First come named turns, each shown by rows before and after it. For each pair of rows after them, which turns, in which order, take the first row to the second? The first pair is done for you.
D (before |-> after):
[  1  -6  -4  11  17   1   1   6  -1 -17   6  10   0  13   8 -13   5  -1
   3  -5  -4   3   8   3  -7  -2  -7  -3   9   9 -11   0  -8   0  -4   7
 -12   9   0   6 -22  22   1  13] |-> [ -8 -10  -3   7  16   7   5   0   5  -7  -2  -3  -3  21   0   9   3  11
  -8  14  -9   2 -13  16   3  -7  11  -1 -12   9  -6   6 -16   4   1  -1
 -10  11  -3  10  -4   5   2   1]
[  3  -5   0 -18   4  -1  -5  -5  16   1   3  -4   9 -12 -11   3   4  -8
   1   2   6 -24   3  -7 -10   0   4   9   2   5   7  -8   4   1   4  -8
  13  -4   9   6   8 -11  -6 -20] |-> [  5  -3  -1 -18   0  -2  -6  -6  14   1   5  -1   8 -14 -10   2   5 -10
   3  -1   6 -24   4  -7 -11   2   3   8   3   4   9  -8   6   0   3  -8
  13  -5   8   1   8  -8  -6 -19]
[  2  -2  11  -6   6 -10  -7  -6   6 -15  16 -10   9  -4  17 -11   8   3
  10 -13  -1  -7   8  -2 -29  -2  -2  -2   3  14  -3   2   7  -3   3   9
  -2   3   0  16 -14  -1  -2 -15] |-> [ -3  -3  12  -8   6  -3  -2 -11   7  -4   9 -19   4   1   9   8   6  13
  -1   2  -5  -5 -13   9 -20  -4  12  -1 -14  12   3   7   1   1   7  -2
   1   3  -2  17   3 -15   1 -27]
V (before |-> after):
[-17  23  -1   8  -5  -2 -25 -15 -11 -12  11 -20 -10 -37  -9  18   0  16
   2   7  18   6  21  -4  14   1  -6  -8  -1  -9 -16 -10  10   1   3   6
  16  15  -9 -11   1   0   0   3] |-> [-19  16   3  19  -2   1 -16  -8  -9 -20  14 -20 -14 -15  -6  19  -5  23
  -4  11  11  19  16   4  20  -2  -8 -13  -4  -2 -27  -5   0   0   2  13
  -2  24  -9   0  -9  10  -1   2]
[  1  -3   8  15  -6  -1  16   5  -2 -17  -1   9   6   3   0 -12   2  -6
  -2 -10 -16  21  10   7  10   0  -9  -5  15  -5  -9  -5 -10   3   1  14
 -14  15  -8   2 -13  13   3   5] |-> [  7   1   3   7 -19   0  17   5  -4   5 -14  14   1  -2 -11  -3  -6 -13
 -10  -7 -14  21  -8  10  17   8   0   3   4 -12   8 -10  -4   7   1   3
  -2  12  -7  -5   5  -7   5  -3]
[ -1  -3  -7 -17   5 -14   3 -14   5 -17  15 -14  17 -13   3   3  -1   2
   0  -6  -1 -36  28 -37 -25  -4   1   3  25  10  26  -2   9  13   5 -10
  10 -25 -14 -10  -1  15  19   2] |-> [ -7 -18   2   9   9  -8  25   2   5 -32  20 -11   6  34   7   7 -15  14
 -17   2 -21  -7   7 -15 -13 -11  -2  -5  11  24   7   2 -11  11  -4   6
 -28  -3 -12  16 -15  28  19   3]
[ 25   4  -4   5 -23 -17  20   4  -5  15  -5  39  -6   1 -11  -9 -23 -27
 -14 -15  15  23 -13   5   7  27 -11   1   9 -11  12 -20  26   6  -8  -9
  12   4   1  -6   1  10 -12   7] |-> [ 21   5  -3   1 -12 -20   7  -4  -1  -5   9  34   3 -15   0 -19 -10 -26
   2 -21  19   7  15  -5  -8  22 -20  -3  29  -8   5 -16  27   1  -4  -2
  18  -6  -2 -12 -14  23 -12  17]
J (before |-> after):
[ -3 -22  12  19  -2  -8  30   9  -5 -42   4   0 -12  31   0   1   5 -21
 -19   6 -18  11 -10  21   3   9 -11   9  -2  21 -14   0  -2  -3  -3   2
 -15   0  -4  35 -21  14   4 -24] |-> [ 19   4  10  14 -35 -12  22  18 -20  -3 -19  27 -13   9   0 -23 -10 -41
  -1 -16  -5  18   5  -1  15  22 -24  18  14   2   5 -15  15  -4 -11   5
  -4  -3  -1   1 -15   3   2   0]
[  6 -18   0   4  -9  -4  11   1  -4 -36  14   6  -2  11   0   8   0 -23
 -13   1 -13  15 -15  18  -2   0  -4   9   3   6  -9 -12   3  -2 -11  -9
  -1   1   7  21  -2  18   3 -15] |-> [ 17   6   0   5 -32  -5   3  10 -17  -5  -6  21  -1  -3   4 -11  -4 -22
   7 -13  -4  19   2   1  12   3 -11   8  20  -9  -1 -17  11  -1 -15   2
  -3   6   7  -5  -2  12   1  15]
[  6 -10  -4  -7  -2   1  -1   5   5  21 -24  -5   7  12  -5   4   2   0
  14  -2  -1  -7  -6  10  -5  10  11  15 -17  -1   3  -2  -1   4 -11   6
  -4   2  18   7   4   6  -8  12] |-> [  3 -11  -5  -7   0   1  -2   6   5  17 -23 -10   7  14  -2   6   6   5
  14   1  -2  -7  -6  11  -6   6   9  11 -19  -1   1   1  -5   3  -9   7
  -6   2  19   9   0   8 -10  13]
[ 10  -3  -6   6  -9   6 -12  -3  -2  14   7  -4  10  -1  -1  17   7   5
  -7   3   7 -10  17 -23  -3 -12 -17 -20  -4   0  -1   5  -1 -25   8   0
  11   3  12 -13   9 -16  -5   3] |-> [  6 -14  -7   4   0   6  -6  -6   1   2  15  -9   6   4  -3  24   9   7
 -13   5   4 -12  11 -15  -8 -14 -13 -18  -8   7  -4   7  -3 -25  10  -4
  13   2  14  -5   9 -14  -4  -9]

Each pair is 2 to 3 turns apart.
[-17 -15  18  14   6   9  14  -7  -8  -2   6   8   1 -13  14   9 -24   6
  -9  -4  -7  46   9  -9  11  -7   3 -20 -16  -8 -10  19  -7 -18   0   9
 -14   1 -18  21 -14  36  10  20] |-> [-13  -1   9  -8  -3   8  -1 -18  -9  26  -8   3   4 -51   5  16 -16   2
  -2  -2   3  24  11 -22  12  -3  17 -16 -18 -22  12  19   6 -13   9  -7
  17 -17 -22  -5  13   9   9  18] : V, J, V
[ -2   7   0 -14  -6  13 -16 -11   8   9 -29  -7  22  -5   0  -8  -3 -14
  21   2   6 -18 -13 -25   4 -11  15  -7   3 -13  11 -16 -11  -9  10   4
  -2   4  28  -2  22 -22 -21   9] |-> [  4  -1   2 -13  -1   4 -13 -10   8 -10 -18   0  26  -7   1 -21  -2 -31
  24  -9   8 -18  -4 -28  -6  -3   6  -1  13  -7   7 -24  -6 -12   7   8
   1  -2  31   5   8  -7 -22   6] : V, J, J
[  1   2   2   0  -2   5  -4  15   4   5  -6   3   9   5  15 -20   1   1
  17 -12   3  -7  15 -16 -12  -4 -13  -5  18   1  -2 -10 -10  -9  -5  21
  -8   6   5  -5  -6  -2  -5  12] |-> [  4 -13   1   1   2   2  11  14   6  -6   1   6  10  16   5 -17 -11 -19
   2 -12   0  -1  -1  -6 -18   8 -12   6   9   7   3 -21  -5  -9  -7  12
  -3   5  11  12  -7   2  -3 -14] : J, J, V
[  1  -1  -6   1   7  -7  -6  -4  -7  -6   1  -2  -2  -6  -4   0  -1 -11
  -7  -5  -2   2 -10  -5  -4  12   4   6  -7   5   6   4   8   9   6 -16
  22  -5   2  -3   0   0   0 -14] |-> [ -6   3  -1   8  12  -5 -15  -2  -7 -14   5  -7   0   0  11  -5   5  10
   6  -5  -2   2   8  -9  -3  -1  -1  -4   3   7 -10  15   1   4   7  -1
   6  -1  -2  -3 -13  11  -4   4] : V, J, J
[-13  11   3   2  -4  -3  -8  -3  25  44 -31   2   8  17 -16 -18  21  38
  16  30  -3 -12  -6  -6  26  -1  -3  -2  10   8  -6   9 -18  16  -3  -3
 -27   4  12 -18  31  -8 -19   3] |-> [ -6  15   5   4  -4 -12 -12  -1  20  35 -25  14  15   8  -8 -38  21  24
  28  12   4 -11  16 -19  17   2 -17  -2  30   9 -11   3 -10  12  -6   8
 -28   2  14 -23  12   6 -21  16] : D, D
[ 17  -2 -16  35   4   4   8   6  -2 -16   2   1  -3   5  21 -29  12  23
  17 -19  -6 -10   2 -11  -5  12   8   1  30  -2 -10 -24 -15  16   1  -4
 -31  23  -8  -6   2   6   9  18] |-> [ 19 -15 -22  25   4   5  24   1   1 -14  -1   1  -6   7   0 -11   3   5
  -5  -8  -7  -6 -32   3  -7  25  21  14   7   0   6 -34  -9  21   6 -24
 -15  16  -5   5  22  -9  12 -17] : J, V
[-14  16   8   1 -24  18   7   1  -3  31 -25  -5  -9  -3  13 -15  -1  -5
   7  13  10 -18  -4  -4  28 -13  -8 -10  -2   0  21 -17  -8 -14 -12  -9
   7   1 -10   2  28 -41   3 -10] |-> [-15   0   7  -3 -13  14  14  -5   5  13 -12  -9  -9   3   6  -5  -3 -18
  -5  19   7 -21 -17   8  18  -5  -3  -5 -14   9  22 -23  -8 -13  -7 -21
  18  -7  -7  20  29 -39   7 -37] : J, J
[ -4 -17   4   2   6  -1  15  -5  -1  -7   3  -2  -9   1 -11  16   0  -9
 -10   6  -4  11 -11  20   1   7  15  -4  -9  -1  -2   4  11   5   3  -8
   4  -2 -13  12  -2   9   9 -14] |-> [-11  -7   2   0  10   2   0  -9  -3  -3   3 -12  -6  -6   0  16  12  10
   3  12  -2  -1   3  12   4  -9  15 -12  -1  -6  -7  18   3   4   7  -3
   2  -3 -20  -1  -3   5   8   4] : V, J, J
[  9  11  -4   2  -6  -4  -3  11   1  -3   4  -4  -8  -1   1   9  13  11
   0  -4  13   2  10  -5  15   2  -2   3   2  -1   6   6  -4   4   1   9
   6  -8 -14   4   4  -1   3   5] |-> [ 13  10  -6   2 -10  -5   2  11  -1  -2   5   2  -9   1  -4   7   8   2
  -3  -9  12   7   7  -6  14   8  -5   7   1  -2   9  -1  -1   4   0   7
   8 -10 -11   5   1   0   3   2] : V, J, J
[ 12   8  -4  -2   6   0  -6  13  -4  -9   4  13  -1 -11   7  -6   2 -16
   6  -5   5 -19   8 -17  -3   3  -1  -3  30  -3   8   4 -19 -16  -2   9
  -4  13  20  -7  -1  -1  -1  22] |-> [ 15   0  -7   0   1   3   8  18  -5   3  -6  16  -7   1  -6   8  -9 -21
 -12   2   1  -7 -23  -3   6  10   7   2  10  -4  18  -1 -21 -11  -4   1
  -4  20  23  -1  12 -15   0   4] : J, V, J
[ -1  -4  -7   1   3   9  17   1   1  -3  -3  -8 -13  20  -4   4  -1  21
 -20   3  -3   3 -12   7  19 -13  17  -2  -4 -11 -15  11 -11  -8   9   8
 -20  17  -8  16   1   7  -7   1] |-> [  4   0 -12 -16  -1   5   9  -9   6  10  -8 -12 -13  -3 -13   9   3  13
 -19   6   6 -10 -14   2  13  -6  25   4  -9 -18   1   8   1  -5  15  -7
   6   2  -8   6  20 -10  -5  -9] : V, J, J
[ -1  -4   1   2  -2   2  15   3  -7  -5   3   8  -5   4  -6   2  -6 -10
 -16   0  -4   9  -9  14   0   2   4   8  -4   1  -3   1   2   1 -11  -4
  -1   5 -10   3  -8   5   5 -10] |-> [  4   8   1  -3 -11   1   4   2 -10  10  -2  10  -3 -11  -1  -7  -1  -8
  -2  -8   1   2   8   1   0   1   0   7   4  -6   1   0   8   1 -11   0
   6   0 -13 -13  -8   3   4   6] : J, V
[-12  -5   0  -4   3  -8   2  -2   4 -11   5   1   8  12   1   7  -1   8
   6   1  -1  -7  -1   1 -13 -11   6   1  -8   2  -8   8  -9   2   1  -1
   7   1   0   9  -6   5   3  -5] |-> [ -8   0  -5  -9  -1  -8   0  -5   3   2  -2   3  10   2  -4   5  -2   3
   5   1   3 -11  -3  -2 -12  -6   9   4 -10  -2   3   5  -5   2   2  -6
  16  -5   0   0   2  -3   3  -8] : V, V
[ 13   3   3  -8  -7   1  -5   5  -1  10 -14   3  -7   5 -17   4 -15 -15
  -4  -2   0  -3 -15  -1   7   7  -2  11 -10  -4  17 -14   7   4  -2  -8
   9  -1   6  -8  22 -21  -5 -11] |-> [ 16  -9   7   4   5  -8  -1   9   1 -21   3  10  -1  16  -6 -13 -13 -22
  -2 -14  -2   3   3  -4  -6   8 -19   9   3   7   1 -16   4   0  -7   6
  -3   2   8   7  -6   8  -6  -9] : V, V, J
[ -8   7   2   7  -3  21 -22  21  23   4   5 -19   5   2   8  -7  -5  47
  -3   0  10  -9   0   1 -14 -34   0 -14   7   4 -11  15  -8  -8 -10  16
 -13  14   8 -19   2 -15   7  26] |-> [  1 -14  -6   3  -1  16  -3  16  27  -5  10 -14   0   7 -18   7 -19  14
 -33   4   9  -4 -36  19 -20 -10  11   4 -17  11   7   0  -1  -4 -10  -8
  10   6  18   2  17 -26  12 -20] : V, J
[ -6   9  -3   0   3  -3   0  -4   5 -18  14  -7   5   0  27 -10  13   7
   7   6   0  -8  16 -21 -14 -11  -8  -2  15  -2   0   4   4   7  10   3
  -4   3   5   8  -6   6  -5   0] |-> [  0  13  -5  -2  -3  -5   0  -2   2 -10  11   0   6  -7  23 -18   8  -5
   9  -1   3  -9  20 -27 -12  -2 -12   4  17  -5   7  -2  12   7   8   1
   2   3   7   1  -3   3  -5   0] : J, J
[  1   0   7   6 -22   9  12   7  -4  15 -29   7  -4  10 -21  12  -7  -3
 -22  -1  -5  11 -19   7  15  12   3  -1 -13  -3   9  -4   0  -3  -5  -1
  -2  17   4  17  18 -17  -4 -12] |-> [  3   3  16  14 -16   5  -1  17  -5  -2 -20  12   3  13   0 -14  -1   3
  -1 -16  -4   8  17 -10   5   4 -19  -9  13  -1  -8  -6  -5 -12 -13  24
 -21  21   7  14  -9   5 -10  15] : J, D, D
[ -4  15   0  -3  17  -7 -25   2  -3   8   2  -5   4   6   0  23 -21   3
  -8   7  -3  16 -30   2  -3  16  -2  -4  -1   5   1   1  -5  11   7 -15
   5  -2   1  -1  11 -17  -9 -11] |-> [ -8  20   1   0  18  -4 -29   2  -4  11  -1  -5   3   5   7  23 -17  15
  -5  10  -4  18 -24   2   1  11  -2 -11   1   4  -3   8  -8   9   7 -11
  -3   1  -1  -4   8 -16  -9  -2] : J, J
[ -1   0   6  25 -12   4   9   0 -11   2  -1   8 -18  16   7 -17 -11  13
  -1  -5  -4  24  -4   3   5  -2  -4  -8   8   5 -18   0   3  -3 -12  19
 -26  11  -6   0 -16  33  -2  22] |-> [ -6   2   6  20 -16  11  15  -4 -12  17 -11   2 -27  17  -4   0 -15  18
 -13   8  -6  28 -23  14  17  -2  13  -6 -11   0 -10   6   4   2 -12   6
 -22  13 -11  -1   2  19  -1  14] : D, D
[ 10   6   9  -4   4 -13  -7  -8  17 -11   3  -7  -3   6   1  -9  10   6
  -8 -23   9   9   5  -2  -8 -18  -6 -13  19   6 -21   9   7   5  -4   7
  -1   6  24  10  -8   8  10 -11] |-> [ 15  11  11  -4  -1 -13 -10  -6  17   1  -1  -2  -6   2   2 -14   8   3
  -2 -28   9   9   9  -7  -4 -16 -11 -11  23   3 -17   7  10   6  -4   9
   3   5  23   3  -6   6   9  -6] : J, J
[-12  -6   1 -10 -13   0   4  13   8  -5  -3  -4  -4  10  20 -33  18   2
  16   8  -9  -2  19 -17  -6  -1 -22  -5   9  -5  -9   1   7  -7   3   0
  -9 -11  -5  12  21  13   8  12] |-> [ -6  -4  -1 -11 -22  -1   7  17   6   8  -9   2  -4   6  14 -35  12  -9
  15   5  -7   0  15 -20  -2   5 -22   0   6  -9  -2  -5  11  -8   1  -2
  -5 -10  -1  11  28   4   8   9] : V, V, D
[  6   4  -4   5  -6  -4   3  11   0  -3   2  12   8   5   6 -12  -7 -18
  10 -18   5   2   7 -14  -4  10 -13   0  12   4   4  -8   6  -8  -6   4
  -2   3   6  -3  -7   5   0  -2] |-> [  1  -9   0  10   5   0  13   9   5 -16   9   6   4  22   5  -2  -8 -13
  -2 -10  -2   6  -6  -4  -6   7 -10  -1   0  13  -2  -4  -1  -6  -5   4
  -7   8   5  11  -6   9   3 -14] : V, J, J
